In the rows, 128 means zero.
runs of hidden systems
H, trace 1 (9 x 22)
[[145 109 105  90 142 162  76 136 125 104  90 180 134 103 110 178 150 121
  131  91 181 128]
 [130 153 132 137  84 146 112 149  96  96  67  92 167  89  95 124 133 165
  105 101 109  79]
 [114 166 120 151 116 115 132 140 117 107 148 119  86 114 165  80 111 189
  168 104  63 120]
 [ 94  90  98  94 122 118 133 113 132 105 184 166  98 122 143 151 184 118
  165  94 104 168]
 [ 98 110 109 112  75 120 151 121 132 121 134  74 183 130 105 147 173  76
   88 106 137 151]
 [124 177 130 154 112 102 122 137 130 137 159  65 170 151 150  69  77 114
  113 149 133 158]
 [128 132 132 124 164 102  81 119 111 145 195 175 126 160 134 118 110 125
  172 186 151 157]
 [133  78 139 132 113 135 113 118 116 166 126 150 140 145  60 179 172 104
  132 181 145  96]
 [157 136 138 184 110 152 160 150 166 182  85  75 112 132  95 112 104 117
  122 139 124  87]]
K, trace 2 (9 x 22)
[[127 155 123 170 133 113 161 118 169 126 130  71 111 135 184 117  65 119
  133  93 173 111]
 [154 126  90 117 128 186  65  88 180 117 104 145  95 156 137 154 137 144
  154  98 143 131]
 [145 136 141  88 136 167 108 142 100 114  70 137 171 102  60 126 147 148
  102 151  97 126]
 [123 174 163 147 132  90 158 148  93 121 129  94 154 121 167  71  79 151
   93 146 104 122]
 [116 135 129 144 126 117 121  82 159 126 162 144  70 196 205 119 135 150
  138 128 116 144]
 [135  75 128  86 127 154 127 104 136 135 101 175 116 146 104 172 203 113
   96 138 108 141]
 [132 111 130  99 125  99 162 170  86 136 122 111 185  68 125 123 119  84
   64 125 125 137]
 [112 148 108 135 139  81 111 124 122 108 198 117 136 124 195 112  74 118
  154 111 165 150]
 [114 104 120 113 142 140  87  70 137 112 157 160 112 167 104 181 153 141
  189 151 153 115]]
E, trace 3 (9 x 22)
[[109 121 123  96 128 151 117 134 121 116 120 115 193 123  37 151 157  94
  145 141 172 150]
 [112 180 165 164 107 110 108 143  87 116 120  96 185 152 113  97 101 146
  117 160 165 109]
 [152 172 129 150 104 164  66 116 153 131 108 132 104 194 161  85 126 164
  113 134 110 148]
 [151 118 119  95 140 158 113 174 136 151 116 187 116 124 113  98 172 106
  105 128  95 200]
 [120 128 157 129 150  80 173 191  74 136 146 160 134  76 151  93 114 124
  107 136 110 135]
 [127 124 134 156 132  95 152 106 131 129 158 131  64 129 211 124  99 164
  138 119  92  92]
 [137  66  93 104 127 145 150  89 176 144 136 139  76 123 131 181 163 109
  143 104 103 124]
 [114  89 119 102 136 113 179 131 116 127 130  94 172  72  74 173 127  83
  127 122 149 106]
 [107 162 131 155 123 106 126  92 125  98 140  58 163 135 131 139  71 139
  152 129 176  83]]
J, trace 4 (9 x 22)
[[ 87 121 164 158  78  68 158 132  73 121 151 115 149 138 151 132 164 137
   92 145 110  94]
 [128 116  85 151  61 126 124 109 166 149 158  79 102 150 170 117 150 112
  112  96  80 140]
 [127 122  98 100 139 162 127 149 176 142 144 147 121 143  96 108 164  86
  155 115 132 218]
 [128 121 144 125 147 100 110 183  90 146 147 164 177 107 109 127 115  82
  123 149 199 149]
 [154 114 101 155 119  89  75 126  97 146 171 120 129  91 156 144  68 138
  148 140 128  67]
 [139 106 111 135 150 147 136  99 155 146 142 137  61 121 102 140 128 161
  194 142  66  99]
 [121 116 177 151 144 148 206 158 143 156  81 144 102 139  78 129 165 118
  128 144 139 118]
 [139 154 140 176  95 140 128 166 138 132  69  90 146 126 142 122 105 115
   87  89 186  97]
 [140 166  86 112 117 170  57 115 140  81 105 105 146 112 118 117 106 165
  156  86 118 131]]
J, trace 5 (9 x 22)
[[117 159 143 162  76 148  97 196 114 135 100 142 153 146  90  91 172 124
  118 115 149 155]
 [145 140 100 135  77 124  55 185  86 129 131 129 169  86 118  98 128 127
  106 111 102 131]
 [133 131  99 119 120 114 106 168  94 129 169 151 110  73 129  86 128 153
  160 117  50 146]
 [ 98 106 143 149 116  98 173 182 100 140 162 177  83 100 128 118 175 131
  161 113  99 130]
 [115  90 114 172  73 107 161 181 132 159 135 122 106  94 130 150 161  90
  134  78 149 101]
 [130 120  76 146 103 147 129 160 164 139 136  83 129  76  91 129 114  90
  173  72 143 129]
 [109 155 121 136 149 138 131 167 122 117 145 115 153  93  51 108 107 126
  207 126 154 140]
 [104 150 158 179 105 105 118 157  79 130 145 114 155 119  72 118 122 154
  172 162 141  82]
 [132 139 125 187  60 129 108 137 120 156 130  86 116 137 101 107 138 159
  143 145  68  75]]
F, trace 6 (9 x 22)
[[112 155 113 114 116 136  78 168  83  94 140 138 181  88  64 112 136 146
  172 125 130 142]
 [122 160 152 168  81 118  90 174  66 125 118 139 146 118 107  92 141 175
  125 142  92  95]
 [138 117 116 176  54 138 107 164 126 152 114 137  82 122 139 120 171 147
  124  93  79  95]
 [110  97 102 134  87 140 147 180 142 143 138 152 101 104 102 129 199  99
  149  76 112 159]
 [ 86 120 134 128 113  84 152 191  85 118 168 152 157  89 120 120 159  94
  137 106 154 160]
 [110 125 114 142  98  67  86 154  63 116 192 136 153  90 160 128 114 136
  139 122 127 108]
 [136 108  91 146  86 112  72 122 106 151 184 117 122 109 100 131 131 145
  172 151  67  96]
 [122 118 131 181  87 133 138 165 134 181 146 110 116 136  57 111 157 114
  171 158 103 116]
 [113 130 139 203  91 117 139 196 133 162 132 132 114 129 115 121 137  99
  157 105 191 115]]
H, trace 7 (9 x 22)
[[ 99 107 112 137 124  78 171 121 139 150 205  85 145 129 131 133 115  71
  150 141 147 148]
 [112 125 133 133 146 103 140 105 143 145 171  95 167 160 111 144  99  78
  148 164 203 142]
 [135 141 151 148 151 132 105  94 140 146 127 108 156 180  99 145  87 118
  147 187 197 107]
 [157 139 147 152 155 168  90 100 150 151  96 139 109 173  90 140 105 154
  160 181 154  90]
 [163 129 139 144 143 193 108 129 166 147  65 160  77 145  90 137 143 158
  154 127 129 102]
 [150 135 122 140 116 186 120 162 160 122  56 155  84 112 120 123 152 147
  128  66 127 121]
 [133 146 105 127 102 153 103 174 124  92  86 146 113  81 159 111 136 149
  117  42 121 138]
 [107 141  95 107  96 110  97 155  87  74 142 136 144  69 156 117 140 150
  130  65  97 136]
 [ 84 126 105 112  85  85 131 128  82  90 181 107 156  97 133 122 156 140
  142 107  75 135]]
L, trace 8 (9 x 22)
[[146  82 126  89 176 116  93 101 105 132 144 179 137 115 126 191 119 108
  125 165 171 108]
 [151  95 142 132 181 116 185 100 141 163 127 118  85 107 133 151  83 131
  133 163 107  79]
 [130 137 152 141 146 162 192 119 186 135  85 134  62 164 158 111 142 140
  120 107 115 145]
 [129 144 141 102 128 167 124 119 152  94  57 127 156 158 134 141 152 117
   76  97 182 151]
 [148 158 121  98 150 127  98 103 114 102 108  71 198 111 128 123  59 132
   95 141 148 120]
 [123 175 135 117 160 120 116  95 116 102 162 112 124 142 143  80  83 181
  159 162  76 142]
 [ 91 131 165 114 114 126 128 100  99  99 137 163 118 180 119 127 198 171
  131 162  84 137]
 [111  90 138 124  78 112 148 108 113 147 126  93 170 149 101 159 179  93
   71 158 110 114]
 [132 118  95 129 110 108 154 132 161 168 176  68 148 130 139  99 106  66
  113 134 114 175]]
K, trace 9 (9 x 22)
[[112 153 129 127 166 146 180  93 191 101 121 107  91 158 165 119 106 131
  154  91 155 158]
 [149 116 128 109 131 174  99  98 148 105  53 149 118 142 133 179 150 142
   98  98 166 101]
 [161 132 109 100 108 139  80 139  86 119  94 107 174  79 122 118 109 145
   72 126  77 109]
 [104 180 133 112 144 102 126 114 109  94 172 103 149 143 159  67  99 160
  139 146  83 172]
 [ 96 128 171 127 141 118 148  72 135 112 137 151 105 213 155 146 164 148
  126 162 147 134]
 [155  69 127 117 102 128 139 106 139 172 104 123 129 139 132 173 161  89
   54 151 113 104]
 [153 116  85  89 137 119 130 150 139 147 153 105 161  80 142 106  99  71
   91 112 110 184]
 [110 153 129  98 186 111 109 122 120  87 166 158 149 131 145 126  98 124
  169 127 194 175]
 [132 109 151 134 151 116  98  84 101 126 128 150 130 143 115 187 115 153
  150 175 165  56]]
L, trace 10 (9 x 22)
[[138 185 131 153 156 150  90 164 132 122 137 152 105 132 124  72  88 164
  191 126 138 151]
 [125 139 169 134 129 137  90 157  71 107  98 201 131 131 103 133 164 174
  133 148 137 103]
 [155 105 137 144  88 129 124 147  93 162  93 108 143  94  91 137 139 137
   84 152  75  65]
 [143 134  96 134 100 146 155 167 154 156 129  90 116  94 110  76 134 117
  126 103  50 161]
 [ 96 141 112 104 111 125 127 176 113  86 137 161 140  99 140 111 170 116
  134  62 139 188]
 [117 105 103 119 101  91  83 130  80  96 150 138 159  80 157 176 124 124
  121  91 161  88]
 [141 106  85 151 119 118 107  98 140 143 170  98  96  98 125 152  94 145
  189 125  98  71]
 [ 94 131 135 158 129 149 167 137 162 129 136 139  74 144  88 127 165 139
  211 111 131 129]
 [103 133 167 177  96 130 148 170 125 129  87 140 134 143 110 146 162 111
  118 105 208 104]]
E, trace 11 (9 x 22)
[[143 113 113 133  69 137  50 107  95 121 113 137 135 134 124 157 163 163
  106 131  91  80]
 [120 144 102  91 116 149 125 121 123 114 141  93 158 116  72  93 153 140
  140 140  44 167]
 [ 88 153 144 163 117 100 167 167 133 148 180 111 136 151 114  77 136  98
  159 142 143 179]
 [152 112 128 190  83 103  98 155 135 187 143 136 102 153 183 121 117 103
   94 132 152 105]
 [196  99  80 101 140 150  78 127 140 163 119 135 113  85 138 135  95 124
  104 131  77 116]
 [129 126 120  95 196 130 158 139 126 128 160 140 124  76  79 116  95 128
  194 151 108 146]
 [100 131 176 189 137 106 178 136 126 142 135 137  93 146 115 142 125 140
  178 147 173  79]
 [151 115 128 164  87 165 127 116 161 142  58 104  96 139 131 156 142 143
  101  99 131  66]
 [140 140  88  89 130 178 120 137 152  96  85 101 153  79  93 124 124 120
  128  68 121 154]]
F, trace 12 (9 x 22)
[[100 114 132 122 176 129 165 116 145 112 157 159  95 125  95 157 136 127
  216 123 168 130]
 [ 88 134 158 131 135 104 145 107  93  89 125 109 177 125  88 171 126 135
  151 144 193  80]
 [123 168 110 151  92 132 100 102 127  93 114  49 162 121 128 123  83 158
  136 102 132  80]
 [124 174 107 139 100 179  84 111 163 111 116 102 120 175 105  91 146 163
  162 117  96 158]
 [118 139 157 139  93 157 122 150 132 137  87 151 138 189 106 109 198 119
   88 137 137 167]
 [145 117 128 127  97 122 126 173 122 140  97 139 143 113 178 122 141  92
   42  86 149 147]
 [154 116  85  80 150 121 100 149 125 123 158 165 116  80 176 111 115 116
  114  94  95 177]
 [130 101 141  85 174 103 137 126  82 134 168 184 123 111 113 124 142 138
  139 183  74 147]
 [131  90 161 157 132  80 179 126  97 164 144 121 110 112 134 146 114 132
  111 175 100  61]]

runs to name
trace 13 (2 x 22)
[[172 132 106  71 152 164  89 117 123 119  99 142 131  99 129 110 117 153
   94 135  54 148]
 [121 140 166  93 180 109 175 150  97 102 121 183 109 108 169  97 130 152
  104 130  97 159]]
 : J
trace 14 (2 x 22)
[[126 103 151 158  76  94 140 120 110 166 142 119 115 167 164 124 162 127
   71 164  80 105]
 [149  92  85 107  98 151 116 123 170 172 147 112 128 151 112 125 165  73
   98 132  96 183]]
 : L
trace 15 (2 x 22)
[[135 151 152 174 146 121 123 185 125 174 146 135 140 140  93  89  95 104
  160 169 178 140]
 [178 145 148 185 128 141  93 160 133 174  93 154  86 136 149 106  90 157
  119 148 135  85]]
 : E
trace 16 (2 x 22)
[[152 120  88 134 133 105  69 108 125 139 190 138  91 113 181 130  80 145
  168 125 106 109]
 [117  96 128 116 158 150 134 103 140 126 138 181  74 136  89 168 172 150
  198 138 115 118]]
 : L
trace 17 (2 x 22)
[[135 142 101 138  62 157 119 145 153 143 112  86 132 142 112  87 163 126
  100 107  59 159]
 [117 136 137 143 102 130 145 181 141 153 141 161 108 160 148  80 178 101
  109 114 115 202]]
 : F
trace 18 (2 x 22)
[[119 128 139 108 138 126 168 190 109 148 135 138 165  97  72  91 156  91
  119 143 111 189]
 [108 145 163 173 143  82 157 174 112 133 155 147 123 130 174 112  97 111
  138 120 206 130]]
 : K
trace 19 (2 x 22)
[[127 123 144 125 135 130 155  86 118 137 131 106 112 133  87 124 132 172
  147 181  40  88]
 [109 135 137 144 124 149 213 121 187 150 120  77 106 155  94 105 144 103
  145 125 110 154]]
 : E
trace 20 (2 x 22)
[[107 112 138 140  79 103  71 131  81 116 147 182 130 160 160 151 184 142
  111 132 137 119]
 [134 112 114  98  89 119 110 112  91 130 138 116 147 118 127 118 162 144
   82 148  31 127]]
 : E
trace 21 (2 x 22)
[[132 105 117 136 129 123 115 148 137 119 125 187  80 114 198 156 136 117
  122  67 179 129]
 [145 106  88  87 117 129  92 117 108  96 106 102 175  65 129 172 112 115
   99  88 137  98]]
 : H
trace 22 (2 x 22)
[[138 125 133 154 136 183 125 150 163 135  75 157  88 128  81 152 149 136
  175 102 176 104]
 [107 140 144 118 134 155 142 164 117  84  67 144 151  92  87 149 151 132
  137  78 188 122]]
 : F
trace 23 (2 x 22)
[[ 97 147 154 107 163 151 191  95 154 103 104  91 157 149  64 134 134 122
  153 149 153 143]
 [149 144 149 163 126 138 143 117 161 144  72  82 134 148 152 140  84 119
   82 124 186  85]]
 : K
trace 24 (2 x 22)
[[121 169 169 202 108 142 133 172 134 136  84 136  96 154 125  99 129 161
  150 112 164  97]
 [153 130 127 183  78 155  95 168 135 160  95 152  73 139 137 107 154 159
  125 108  88 101]]
 : K
trace 25 (2 x 22)
[[122 133 141 108 154 137 139  90 166 151 151 111 153 200 112 118 130  88
  120 183 157 187]
 [158 135 146 133 154 120 115 119 137 158 114 113 161 166 156 127  80  93
   73 171 191 133]]
 : F
trace 26 (2 x 22)
[[142 146 138 171 130 122 163 171 155 146  96 110 109 117 185 103  84 104
   93  86 174 124]
 [154 132  89 126 124 156  47 134 149 118 124 178  84 125 171 132 123 147
  150  82 138 138]]
 : K
trace 27 (2 x 22)
[[ 86 152 154 180 122  94 155 154 112 107 143 116 140 120 128 134 108 129
  173 108 209  95]
 [115 145  96 142  93 131  53 104 118  84 137 110 148 127 131 157 117 153
  172  92 170  91]]
 : F
trace 28 (2 x 22)
[[143 151 155 107 152 144  92  92 107  88  84 168 110 145 170 132 117 196
  105 134 113 102]
 [105 128 144  74 152 156 161 103 134  85 105 166 108 145 117 125 189 157
  126 120  82 170]]
 : E
trace 29 (2 x 22)
[[132 134 145 128 172 155  99 131 119 121 123 192  91 130  89 138 131 173
  202 150 139 111]
 [125 118 182 159 126 130 170 150 100 138  73 145 117 118  82 149 155 153
  118 151 130  64]]
 : L
trace 30 (2 x 22)
[[ 93 120 152 137  82  79 137 109  73 119 161 108 150 143 129 130 164 152
  103 167  73  99]
 [131 102 116 141 117 103 167  98 156 177 183  94  96 153 151 113 125 110
  129 163  61 137]]
 : H
trace 31 (2 x 22)
[[127 100 152  76 207 102 155 111 102 122 153 184 127 112 135 153 116 123
  128 171 133 140]
 [129  85 135 108 171  87 178  95 114 126 148 127 117  86 158 178  95 121
  120 139 136  81]]
 : K
trace 32 (2 x 22)
[[ 88 101 147 125 101 134 149  97 131  94 100 139 126 159 122 187 195 126
  121 103 173 104]
 [137 124 115 158 100 126 135 106 155 149 121  45 164 137 113 153  93  86
  109 131 175  93]]
 : L
